In the data rows, 128 means zero.
Some points, one per row:
[141 121 140 130 97 123 108 103 151 118 123 102 117 116 121 124 140 75 75
 79 80 79 83 85]
[126 135 128 119 115 120 132 142 111 113 122 166 121 135 146 109 136 141 147
 142 134 148 152 133]
[105 141 142 127 95 126 108 124 151 122 93 130 98 127 133 110 147 128 184
 141 150 139 142 136]
[128 124 129 126 124 117 129 130 137 143 137 113 105 119 139 134 140 91 148
 145 149 142 143 163]
[95 168 156 120 112 159 135 144 135 128 86 101 89 107 155 153 146 149 132
 135 161 162 108 138]
[137 112 116 107 125 124 113 131 123 120 124 104 141 143 114 140 132 151 124
 150 161 131 128 179]
[132 112 121 131 164 132 141 130 87 165 149 118 120 126 114 155 104 95 121
 137 115 121 135 129]
[109 127 120 133 150 126 132 126 138 128 139 160 113 113 168 137 137 138 137
 145 132 143 129 121]
[84 168 110 120 156 151 148 107 97 171 158 129 128 121 144 162 140 158 108
 142 130 123 94 150]
[148 102 114 106 115 120 104 139 125 125 133 109 139 148 106 143 130 158 124
 156 161 132 136 195]
[136 138 150 119 120 129 128 111 135 172 116 120 168 91 126 153 135 138 92
 129 178 113 147 161]
[135 140 107 119 149 131 143 127 136 136 121 97 128 124 115 118 137 126 154
 132 163 137 117 131]
[112 136 123 113 119 130 125 142 118 120 110 123 119 124 143 131 95 102 93
 79 80 79 83 85]
[111 124 142 146 162 133 142 116 139 121 168 112 110 119 153 125 147 122 132
 145 130 134 129 141]
[122 111 131 196 188 156 147 167 113 141 174 132 142 111 164 167 147 118 130
 146 101 171 164 144]
[124 125 118 145 134 129 124 143 121 132 125 138 100 115 155 170 133 122 171
 136 127 147 150 156]
[134 101 123 115 135 131 152 116 106 137 143 93 162 122 119 146 135 135 105
 135 122 132 135 85]
[138 141 159 103 115 119 110 137 138 111 105 145 114 155 129 117 146 134 117
 114 116 115 163 116]
[98 158 154 118 98 138 118 127 161 141 99 88 88 126 126 141 145 140 169
 146 181 176 125 157]
[121 124 112 115 117 125 121 125 146 134 100 97 118 124 116 71 73 75 75
 79 80 79 83 85]
[169 136 140 119 87 143 134 152 110 131 96 164 123 121 130 129 135 159 147
 143 162 162 154 144]
[126 116 130 144 115 128 115 120 154 144 172 122 111 67 70 71 73 75 75
 79 80 79 83 85]
[184 101 124 117 104 131 125 128 121 139 126 178 107 140 126 124 131 103 100
 101 108 106 108 103]
[107 134 139 174 128 135 127 141 128 121 154 153 105 95 156 168 136 109 150
 172 122 159 158 137]
[153 116 133 146 130 139 127 155 107 125 140 149 135 138 154 145 137 123 126
 136 129 148 123 155]
[153 132 102 110 133 115 133 134 129 119 98 105 107 143 124 108 142 141 125
 137 146 131 135 85]
[136 136 129 135 103 122 152 153 114 127 134 172 108 145 154 123 128 143 141
 144 135 156 167 145]
[149 102 118 153 138 107 128 97 119 133 161 115 164 137 90 131 129 143 129
 160 136 147 152 151]
[77 156 162 143 141 142 122 101 156 152 128 117 168 91 160 185 149 96 109
 131 148 124 96 152]
[98 124 126 214 205 176 165 194 121 118 168 125 137 99 179 176 152 102 141
 145 84 180 164 141]
[116 105 135 105 118 109 111 135 111 133 152 147 105 153 113 129 132 131 224
 149 159 135 152 173]
Then 12 other points, each followed by its number:
[136 129 97 120 147 130 166 147 102 134 141 107 104 127 169 131 129 93 160
 157 131 142 107 133] 0
[135 129 117 114 98 124 114 125 139 117 112 106 150 133 107 114 93 97 86
 97 102 98 104 102] 1
[118 114 116 143 165 128 137 136 120 147 145 144 124 109 94 94 93 73 75
 79 80 79 83 85] 2
[158 118 140 116 117 124 126 131 124 145 147 111 165 134 122 148 123 152 139
 150 146 139 161 175] 3
[139 135 124 111 104 129 119 131 121 105 104 166 120 146 118 117 134 163 161
 148 141 140 154 156] 4
[176 128 136 135 88 137 121 140 108 119 117 131 156 143 119 139 122 155 133
 155 142 161 168 141] 5
[119 139 115 134 110 128 134 148 120 137 113 144 82 103 158 184 130 133 173
 138 136 152 138 132] 6
[122 147 147 119 133 131 152 120 130 124 140 96 146 137 119 121 87 85 96
 106 96 98 107 105] 7
[112 131 115 114 163 133 142 113 161 128 116 102 147 109 102 129 140 156 137
 127 177 143 120 129] 8
[151 135 141 134 99 105 99 122 144 111 109 161 118 152 102 99 155 176 224
 96 94 107 110 98] 9
[155 109 146 142 140 117 123 111 114 164 171 129 154 137 124 128 116 129 96
 127 119 128 139 130] 10
[127 144 135 134 87 115 139 127 150 117 121 150 121 150 106 106 143 151 175
 152 152 180 159 144] 11
Which of these numbered points is nearest to each point below, ignoring the direction in which the first points spread most? Its number follows each.
[147 135 137 128 114 103 96 108 145 122 114 147 110 136 117 106 151 164 213
 97 97 91 101 99] > 9
[121 89 106 151 198 121 130 133 126 127 181 179 115 140 165 117 148 67 121
 151 132 142 156 139] > 2
[142 123 134 104 83 146 114 142 133 139 99 108 141 122 126 152 128 178 108
 120 136 136 137 126] > 5
[108 128 119 141 135 125 129 142 130 128 130 168 97 115 182 145 137 132 148
 148 125 141 154 143] > 6
[128 140 138 133 111 111 130 114 169 129 131 133 123 151 104 115 142 130 152
 144 154 164 155 128] > 11
[116 141 124 148 156 128 134 142 126 100 145 159 118 155 70 71 73 75 75
 79 80 79 83 85] > 2
[145 123 137 134 101 115 130 113 156 127 132 158 116 157 105 109 136 119 142
 130 128 153 140 128] > 11
[116 125 109 116 161 123 123 102 142 134 146 106 137 120 112 147 131 138 144
 134 155 140 107 117] > 8
[145 108 125 117 129 125 131 118 128 160 158 113 167 130 110 152 132 176 130
 138 175 137 166 145] > 3
[141 132 121 113 105 134 110 121 132 104 105 160 121 151 107 122 135 162 161
 152 145 133 152 168] > 4
[139 133 123 135 117 124 144 144 96 146 127 149 114 138 168 151 130 130 126
 138 131 141 140 105] > 6
[111 114 132 139 218 133 140 72 134 130 147 83 150 98 131 141 152 117 110
 127 134 112 108 143] > 8
[144 126 112 113 101 126 111 118 135 108 104 106 147 134 111 112 73 75 75
 79 80 79 83 85] > 1
[123 112 126 130 185 132 131 92 129 129 143 93 150 120 126 140 145 134 117
 135 145 119 116 150] > 8
[134 139 125 118 99 131 126 129 127 113 117 156 119 146 116 106 115 135 134
 129 125 116 130 142] > 4
[98 160 150 127 111 152 125 132 139 133 92 102 81 113 143 143 144 136 152
 130 166 167 106 133] > 6
[140 95 116 125 200 122 146 114 116 109 105 121 173 165 112 115 153 150 109
 131 133 154 129 147] > 8
[189 109 162 131 81 127 100 100 128 127 118 157 138 129 118 110 130 175 159
 79 80 79 83 85] > 9
[183 100 120 133 124 133 105 115 133 130 135 126 151 139 105 140 129 150 113
 158 144 139 146 174] > 3
[111 131 140 134 201 135 135 84 136 129 137 86 140 99 144 144 151 120 110
 129 132 112 113 141] > 8
